rotation steps, each row followed by its count of steps
The counts run from 0 to 146.
[  3   1   8  -1 -17   3  -5  10  13  -2 -10 -11   1 -11 -12   0   0   3
 -15   1  -8  -7  14   6 -16   3 -16  -1  -6  19  15   8  10  15]  124
[ -2   3  11  -5   5   6 -22  -8   4  -5  -4 -13   7   3  -2  24 -11  -2
  -1  -9   1  -3  10  10  12  12   2   2   7  10   2  16  17  15]  85
[ 13   8   7  -2   3  -7 -17   4   6 -11   0  -3  -3  -4   0   9  -9   1
   0   0  -3 -22   4   4   5  10   2  -3 -17  14  13  10   9  24]  139
[  1  10   7  -9  -1  24   9  -7   7  16  -6 -12  -2   1   1  20 -13   8
 -14   3  -6  -7  12   6 -11  13 -13   2  -5   5  -1  13  10  -3]  144
[ -8   8  23  -5   0   9   5 -13 -10   9  -2  -2  -6  -1 -11  18  -9   3
  -5  -3   9  -7   7   9 -10   2   9 -18   3  11  10  13   0  16]  100
[ -1   2  21  -9  -1   2 -14  -9  -7  -1  -5 -17  -2  -9 -11   8  -7   6
   0 -16  -1 -19   3  -1   1  15  16 -19  -7  -3  -8   4   7   8]  44
[ 15   6  -1  -3 -11  -6 -18   7  16  -7  -3  -6   8   2   9   7  -8   4
  -1  11 -13 -14   2   5  -3  11  -3  -2 -10   6  26  16   7  13]  106
[  1   4   9 -17  -6  15  -1   7  -8   5  -8 -19 -10 -11  -3   4  -6   7
  -7  -8  -6 -14  10  -8 -15  19  -4  -5  -4  -3 -17   7  -5  -4]  2
[  5   6  12  -3  -2  14 -10  -6  12  -2 -10 -24  12   2   3   8 -16   5
   7 -10  -6 -15   4   8  10  18  -6  -7  -5   2   4   8  17   7]  87
[ -8   2  14  -9 -10   9  -6 -18   8   3  -6   1   1   6  -1  12 -11  -2
  -7   8   3 -19  14  13 -12   3   3  -9  -4  19   6  11   6  16]  66
[  0   0  13 -11  -7   4  -4   2 -10   0 -10 -20 -10  -6  -4  -1   0   2
  -7  -9  -2 -17   7  -3 -18  16   7 -16 -11  -5 -21   9  -2   1]  78
[  9  10   0 -10   4  19 -10  -2   4   2  -7 -18   3   2  15  18 -16   4
   8   1  -8 -11   7   4   5  21  -9   8   2  -1   1  14   4   2]  53
[ 10   6   0 -14  -8   5 -12  17  -5   0  -1 -10 -12 -17  -8  18  -3   7
 -14  -1 -10  -2   6 -15 -15  15  -4   9   1  -1   3  13   1  -1]  93
[  9  13  10  -7  -9  17   5   3  -1   8  -5 -17   4   1  11   4 -18   5
  15   3  -8 -14   1   5  -9  20  -9  -8   4  -6  12  11  -7   2]  55
[ -4   7  23  -6  -5   3   0   2 -14   5   0 -10 -11 -14 -22  14  -8   8
  -6 -13   1   0   1  -4 -16   6   6 -19  10   1   8  10  -3   8]  134
[  1   0  16   2  -9   2  -7  -8  11  -4 -12 -20   8   1  -4  -4  -6   3
  -4 -12  -4 -18   5  11  -1  12   5 -21 -17   3   1   7  16  12]  121
[  5   7   2 -10   1   9 -14   5   6  -1  -1  -1  -3 -12  -4  24  -6   2
 -12   4  -5  -3  13   3  -3   7 -11  15  -1  19  10  14  16  17]  50
[ 13  -3   6   5  -2 -14 -22   3   7 -13  -6 -14   3   1   2   9   0  -2
  -8  -2  -7  -9   1   7   0   8   7  -6 -17   7  10  21  15  19]  29
[ -4  -3  17  -4  -2  -2 -24 -15   2  -5  -4 -15   5   6  -3  17  -8   0
  -3  -9   3 -12   4   4   5  13  18 -20   0   1  -3  13  13   8]  119
[  0   5  12  -3   2  12 -18 -10   9  -3  -6 -20  10   4   2  19 -14   3
   3 -10  -1 -10   6  10  14  15  -2  -3  -1   7  -1  11  19   9]  86
[ -1   6  19 -10 -13   8   3  -6 -12   5  -3  -9  -5   2   4   4  -8  -6
   7   7   2 -10   3   5 -21   6   7 -23   9   3   5  18 -18   8]  23
[  4   8   7 -11 -17  10   1  15   5   4  -6 -11  -3 -17 -13   6  -7  12
  -9  -1 -13  -3   5  -8 -20  12 -14   0   3   1  20   5   2  -1]  91
[  3   8  14  -6   3  -2 -12   8 -16  -6   3   1 -10  -8  -7  21  -7  -4
   3  -2   6   0   4   1  -5   3   6  -3   8  13  13  20  -9  24]  7
[ -5  -1  15  -8  -5  -3 -27 -10  -5  -6   0  -8   1   4  -2  22  -6  -3
   0  -8   4  -4   3   2   0   9  20 -16  10   3   3  18   7  13]  118
[  5   3   6  -4  -7  21   3   8   1   8 -12 -28  -1  -5   4   6  -2   2
 -11  -5  -9  -2  12   4 -13  15 -16   2  -3   1 -11  18   4  -4]  36
[ 10  14   7  -7  -1  21  -3  -1   3   4  -4 -20   3   3  14  11 -19   7
  12   2  -8 -14   2   6   2  20 -12  -3   1  -4   4  14  -3   1]  54
[  6   2   6  -6  -5  14   5   6  -9   9  -7 -21 -12   0   9   6  -1   2
 -11   1  -4  -8   7   1 -23  16  -6  -7  -7  -4 -13  19  -8  -4]  112
[-10   2  13  -7  -7  16   1 -19   8   9  -9  -7   3   6  -3  17  -9   1
 -13   5   1  -9  15  14 -12   1  -1  -6  -3  16   4  16  10  12]  67
[  3   6  -1 -19 -21   6 -16  -3  15   0  -4  -2   6   1   6  11 -11   4
  -5  15 -14 -16  10  -4 -13  12  -2   0   3   5  14   6   3   0]  108
[  5  10  11  -3 -14  13   3   4  10   1  -8 -22   9  -9  -5  -3 -12  10
   6  -3 -11 -11   4   6  -6  14 -14 -10  -4   4  18   1   5   4]  89
[ 17   2   6  11   6  -4  -7   4   5  -2  -3 -15   3  -2   2  16  -5   9
 -11  -3 -10  -3  -1   8   1   9   0  -5 -18   2  19  23  18  12]  104
